A single turn carries every row of the set below to another of its rows. Some are shown first; where does it send the rows asked next?
mori: 4.3 -9.7 -16.1 -0.1 14.6 -1.6 -1.2 9.4 -20.4 -0.8 -13.7 -10.7 0.3 15.4 -22.2 5.3 12.8 21.6
fafo: -5.9 -39.1 -21.8 -18.4 -14.4 10.4 6.5 -20.5 -6.3 -7.4 -10.0 0.9 15.5 10.7 -2.3 1.1 14.1 -23.7
daza: -5.9 -28.7 -23.6 -9.1 -21.9 8.3 14.0 -24.2 -5.9 -4.3 -3.9 -1.2 19.4 4.8 -1.4 10.2 14.4 -15.3
dufut: -1.4 -23.2 -2.4 -27.0 -0.6 10.4 -7.3 -8.3 -8.4 14.2 -12.0 18.2 31.0 15.5 17.4 -17.4 5.3 -0.5
gogi: -2.6 -38.8 -11.2 -22.9 -5.2 12.4 -4.9 -1.4 -6.6 7.1 -11.7 19.4 25.5 13.0 15.1 -19.5 15.1 -4.1
girif: -7.6 -31.9 18.7 -3.6 8.2 7.8 -9.9 -17.7 11.2 10.0 -6.1 -6.9 30.9 -6.7 4.2 -0.5 6.1 -3.8
kek: 0.2 1.1 -10.7 22.8 -2.7 -2.8 -3.6 9.8 -6.7 -1.3 -9.2 -7.0 11.5 33.0 3.1 -9.8 -6.8 7.7
situf: -18.9 -15.0 15.0 0.7 -16.3 19.9 1.9 -17.1 -1.2 -15.1 -3.5 17.7 19.4 3.9 -9.4 4.9 15.0 5.7
sovez: 6.1 -8.9 -14.3 1.0 13.7 2.6 3.8 7.1 -17.3 -0.2 -10.2 -1.8 0.2 21.2 -22.9 3.9 7.0 25.6
faz: 12.2 -1.3 0.4 17.4 8.2 0.7 -6.4 1.3 -6.9 6.5 -17.4 -10.3 -10.1 5.3 -16.2 -9.9 -7.4 -6.4
deriz: -21.5 -11.1 -1.9 -22.1 -22.0 -0.5 9.4 8.4 -14.2 5.3 -7.4 -1.8 10.9 1.7 12.7 19.2 -1.0 -16.6
vuzu: -14.9 -18.7 13.5 -23.4 -26.0 8.2 -2.1 8.8 -19.1 10.6 0.4 3.3 6.3 -3.3 10.1 11.7 3.4 -4.6
Sibu: -24.9 -18.5 19.5 -10.9 -17.8 21.2 -3.2 -8.5 -5.0 -14.2 -1.9 15.8 10.9 13.0 -8.6 7.2 10.0 -0.2
bozi: -16.8 -34.9 17.5 -9.9 13.1 -0.1 -11.0 -12.5 13.0 17.9 -11.8 -5.0 19.7 2.0 5.1 -4.6 2.0 -10.1
luzur: -9.6 -9.5 3.2 -26.2 -24.3 4.6 2.5 -2.1 -19.1 15.8 -1.5 -1.4 14.6 -0.1 14.9 13.4 -4.4 -10.7
gibat: -16.4 -34.1 -20.5 -9.0 -10.4 1.8 16.1 -16.6 -3.3 -13.3 -11.8 0.5 16.0 3.4 -8.5 11.3 20.5 -14.8
karo: -8.6 -28.7 -1.0 -28.4 -0.9 17.8 -7.3 -0.2 -6.8 -0.3 -14.2 22.3 28.8 21.0 12.8 -14.0 8.0 -4.5
refor: -26.2 -20.0 21.0 -3.8 -2.5 11.0 -1.5 -12.6 -0.4 -13.3 -12.4 19.7 11.1 4.0 -13.7 -1.1 16.1 2.3
mogu: 8.7 -2.0 -5.2 13.4 8.0 5.1 -10.9 -0.8 -9.4 6.1 -24.0 -6.6 -14.8 6.7 -18.9 -11.6 0.2 -6.9
naz: 3.6 4.3 -7.1 16.1 -0.3 -6.4 -0.9 20.8 -10.4 0.0 -4.6 -10.1 8.4 25.7 -0.9 -4.1 -6.9 9.2
fona: 11.2 1.2 -1.1 11.2 5.5 4.4 -6.2 -3.8 -19.6 3.6 -24.8 -2.8 -11.2 3.4 -16.1 -8.2 -5.0 -2.8
Rit: 1.5 -14.6 -17.6 9.1 8.1 16.1 -2.8 -7.3 5.8 23.4 -16.1 -8.9 -6.9 26.6 -12.2 6.9 -10.0 10.4
tuf: -12.1 -39.2 18.7 -3.4 -3.3 5.0 -10.2 -3.3 7.6 10.5 -0.2 -12.3 21.8 -9.7 8.4 3.8 7.4 -7.4
tezil: 7.0 -2.8 -15.9 13.6 11.1 18.6 4.6 20.5 -0.9 2.8 -28.2 -8.2 13.3 1.8 1.5 13.2 -8.6 0.2
sitod: 14.5 -7.7 -23.7 10.3 12.9 14.3 8.1 17.4 -1.2 2.3 -25.9 -8.5 5.9 0.7 -7.2 8.4 -4.2 -5.2
fabon: -11.6 -40.7 13.1 -5.0 3.6 5.5 -10.1 -12.9 11.6 2.1 -4.6 -14.6 27.2 0.5 3.9 1.0 5.2 -17.4
Renom: 5.7 -13.1 -22.3 7.1 12.2 18.0 -0.1 4.4 9.6 19.8 -15.8 -1.2 -1.7 30.0 -9.7 0.9 -7.5 11.2
baki: -14.2 -23.3 -7.8 -27.5 -3.7 2.0 -2.9 0.9 -6.0 14.0 -14.8 18.0 22.7 24.7 20.3 -15.3 2.5 -8.5
puziz: 8.4 -13.4 -19.6 -0.5 17.3 -1.0 4.1 5.9 -22.2 -0.4 -15.7 -8.9 10.3 16.2 -15.2 5.9 7.8 24.0
kad: 7.3 -4.3 -23.8 7.7 11.7 17.7 3.0 24.7 -2.8 1.1 -28.7 -7.4 7.9 3.9 -4.3 10.7 0.6 -0.5
zakud: -14.2 -20.0 13.3 -29.3 -15.8 2.9 -3.6 4.1 -17.8 7.1 -0.8 -9.1 14.0 -0.3 9.8 15.6 -2.7 -14.2
pipoz: -0.3 1.8 -13.1 19.1 -0.2 -5.2 -6.7 20.8 -5.4 0.5 -10.2 -13.4 9.5 27.8 2.6 -7.9 -2.0 3.2
bim: -19.6 -24.8 11.2 -5.3 -20.9 22.7 -2.5 -4.2 -3.4 -10.9 -3.5 25.3 12.3 10.0 -3.0 -3.8 17.5 5.8
ror: -2.6 -11.2 -17.3 8.4 8.8 16.4 -7.8 4.2 9.0 22.2 -15.2 -7.2 -6.7 31.8 -10.8 2.8 -4.5 11.8
mimo: -5.5 -45.5 -19.2 -8.0 -18.8 5.2 6.0 -17.4 -1.8 0.7 -3.4 -6.2 13.6 0.3 0.6 2.1 17.3 -18.7

mori moves to -> kad
faz moves to -> sovez
dufut moves to -> girif
Where do these go?
deriz moves to -> baki
mimo moves to -> vuzu
fona moves to -> puziz
zakud moves to -> karo

